Each row is where one point has got to under a steady rotation. How many steps took it there?
The counts run from 0 to 131.
[ 98 143 143 116 115 118 117 130 153 136 120 124 142 146 109 148 146 144
 135 144  88 105 172 164 124 157 135 211 181  97 145 181 118 163 148 135
 132 165 125 126 127 167 128 150 144 127] | 121
[150 128 138 147  91 130  76 134 160 124  95 155 142 131 100 152 131 140
  86 139 120  87 175 133 115 113  71 186 128 107 139 164  98 138 116 129
 149 170 146 170 126 154 126 150 128 142] | 73
[105 140 162 134 136 134  98 125 174 117 131 137  99 128 110 143 156 141
 121 144  96  92 153 151 151 145 105 209 180 121 151 194 123 151 108 133
 156 147 117 132 145 171 143 120 125 110] | 119
[111 134 139 139 164 130  95 102 162 135 121 124 126 139 143 160 126 118
 153 122 108 108 137 195 145 159  96 136 222 114 158 164 133 161 134 150
 145 137 131 101 147 156  98 157 124 119] | 14
[138 150 140 137 131 102  77 127 122 168 115 105 170 122 142 161 130  89
 143 151 141 142 136 167 119 137  77 172 189 125 160 154 120 175 162 145
 160 149 126  97 125 130 115 154 134 139] | 17
[149 133 156 156 147 122  77 156 128 148 114  89 154 105 112 154 152  71
 151 170 129 157 150 168 140 133  87 174 168 141 136 157 134 160 171 160
 172 123 115  95 149 119 128 103 124 142] | 19
[142  99 136 149 146 160  82 154 125 143  88  91 157 142 110 161 147  99
 156 137 131 134 176 182 123 144  92 133 158 131 137 132 162 131 178 185
 141 129 114 114 133 112  79 155 129 156] | 57
[166 132 128 172 150 116  73 132 158 123 131 138 112  88  93 151 151  92
 146 161 107 102 180 186 172 134  60 142 134 138 113 153 123 130 123 140
 148 125 118 134 160 122 141 103 122 126] | 107
[101 149 109 150 142 139 112 176 173 137 132 120 156 114 118 160 143  87
 156 158 102 132 165 185 146 126 104 169 191 138 135 158 141 151 146 151
 100 158  85 116 127 109 128 115 171 127] | 10
[194 149 110 144 126 112  53 128 131 148 117 113 177 109 115 164 117  87
 142 156 120 133 175 181 134 131  63 136 146 122 133 119 110 131 148 134
 134 153 139 134 131 114 132 148 132 145] | 104
[121 120 164 139 125 104  65 119 129  98 100 146 127 123  93 151 135 169
 134 135 116  84 198 166 143 160 129 173 148  99 121 159 128 153 118 124
 129 182 135 137 128 162 108 172 128 129] | 34
[119 137 158 148 147 131  69 148 150 162 110 147 140 114 130 110 149 141
 172 140 122  86 142 162 185 167 121 147 187 134 145 198 131 124 142 117
 146 118 133  98 127 133 126 118 148 105] | 127
[183 134 148 105 114 159  93 144 155 157  82 103 171 138 116 116 139  70
 147 147 138  92 155 154 113 128  79 150 178 123 174 149 140 154 176 158
 141 139 124 139 123 129 131 123 130 146] | 94
[158 126 125 143 128 122  88 181 190 166 136 147 131 137 123 169 136 124
 140 150 110 162 190 178 131 147  90 176 144 130 130 174  89 118 137 128
 131 163 134 138 140 140 146  97 136 141] | 115
[153 141 133 118 159 144  90  88 150  98  94 108 125 106  77 153 119  91
 139 137  99  69 159 174 162 144  91 137 185  97 147 130 152 145 122 157
 135 133 127 130 138 146 101 155 121 120] | 100
[138 133 147 129 111  99 106 101 171 111 157 115 124 121 100 186 100 112
 125 147 115 109 185 175 137 122  96 185 144  96 123 140 112 157 101 130
 149 168 142 126 146 176 135 168 108 149] | 111
[138 132 187 117 115 136  86 127 113 125 115  96 166 128 100 122 131  96
 169 155 149  73 153 158 143 127 139 178 175 105 151 153 159 187 158 143
 149 146 108 108 129 147 149 154 124 133] | 131
[114 150 122 150 127 131 114 170 164 146 127 122 152 116 135 143 142  90
 155 156 109 129 169 187 125 123  96 168 178 126 145 159 121 169 154 153
 105 170  82 140 139 110 140 115 162 130] | 9
[144 106 132 159 160 150  74 163 136 146  84 115 156 131 110 157 139 106
 167 127 124 131 162 183 134 153  88 114 153 136 129 142 158 126 172 172
 140 122 126 103 122  98  73 142 131 146] | 58
[119 108 121 147 111 166  85 126 191 135 137 139 136 151 120 155 139 158
 133 118  91  69 155 151 167 136  91 163 168 133 133 182 127  88 109 119
 148 148 145 128 118 158 117 168 140 134] | 80
[105  99 168 152  95 158 118 149 153 135 138 125 143 173 137 143 122 126
 167 128 149  89 174 182 109 124 136 167 173  99 143 158 143 173 136 151
 120 174 106 127 126 157 136 175 128 154] | 45
[103 142 154 124 125 119 112 125 162 124 119 133 122 144 114 143 148 145
 129 147  89  93 169 163 130 161 121 210 184 110 145 191 118 168 125 142
 148 152 128 125 143 174 132 138 136 120] | 120
[175 135 145 103 102 165  95 122 158 163  89 104 178 140 120 122 118  81
 148 142 144  84 138 150 116 124  86 149 198 104 173 150 138 143 159 151
 153 140 134 133 118 142 134 158 129 144] | 93
[128 125 136 148  99 171 103 175 164 165 136 113 186 130 107 134 152  94
 166 152 111  92 158 155 152 111 102 187 149 147 126 179 142 126 156 138
 149 134  99 109 117 127 154 126 149 152] | 86
[170  89 145 159 143 144  72 165 164 123 109 127 127 123  80 179 121 110
 129 141 131 123 186 163 154 118  88 158 106 126  93 137 144  90 126 142
 157 134 133 119 138 125 106 129 117 155] | 68
[160 109 153 156 123 128  74 131 172 113  85 171  99 131 101 148 125 152
 111 134 133  83 178 163 139 150  65 144 128 101 122 163 105 120 101 129
 155 142 162 150 127 154 106 136 119 141] | 71
[132 109 136 151 109 168  89 110 180 132 141 131 133 168 129 137 147 149
 146 118  94  65 145 153 144 145  84 168 184 120 154 189 130 110 111 126
 155 153 141 130 120 165 133 174 132 129] | 81
[149 111 150 138 137 151 102 150 204 116 144 147 118 118 113 135 121 116
 188 149 124  94 185 188 182 136 116 133 170 113 118 145 143 120 113 120
  95 158 113 133 139 147 141 117 141 127] | 2
[139 118 148 147 152 146  66 161 164 165 121 126 146 132 134 113 156 140
 185 134 118 116 143 167 168 172 123 145 185 142 145 190 141 114 159 125
 148 132 129 102 127 128 133 113 142 107] | 126
[185 153 124 122 123  96  74 109 135 135 105 118 170 111  99 165 110  97
 142 140 119 116 180 178 117 150  70 133 155 107 144 119 117 147 153 149
 120 154 145 141 126 122 120 164 123 146] | 103
[120  99 142 155 139 182  77 192 183 161 111 133 142 145 147 137 139  99
 152 129 161 123 136 154 145 108  92 140 186 143 158 163 143 115 145 147
 142 156 106 113 122 110 109 125 163 136] | 49
[152 136 149  92  99 157 102 118 169 158  95 121 178 144 124 134 102  86
 146 138 144  71 132 156 130 129  93 153 198 100 160 162 135 146 150 141
 141 133 139 114 103 149 115 171 135 142] | 92
[121 136 136 150 148 130  88 164 201 145 138 143 116 111 124 142 144 129
 112 151 114 131 162 152 168 131  98 195 175 143 138 195 103 116 116 119
 151 150 126 130 138 142 136 101 147 113] | 117
[142 148 126 121 156 143  87 130 167 115  79 123 151  71  80 144 129  89
 137 144 101  80 153 164 178 121  86 138 165 131 127 144 161 118 126 151
 133 109 112 114 124 120  89 121 154 128] | 98
[137 143 136 171 143 103  88 129 168 106 131 151  98  85  92 158 130 109
 144 164 101  95 176 193 168 144  66 143 131 122 112 159 114 146  99 139
 147 122 122 134 158 145 125 106 126 132] | 108
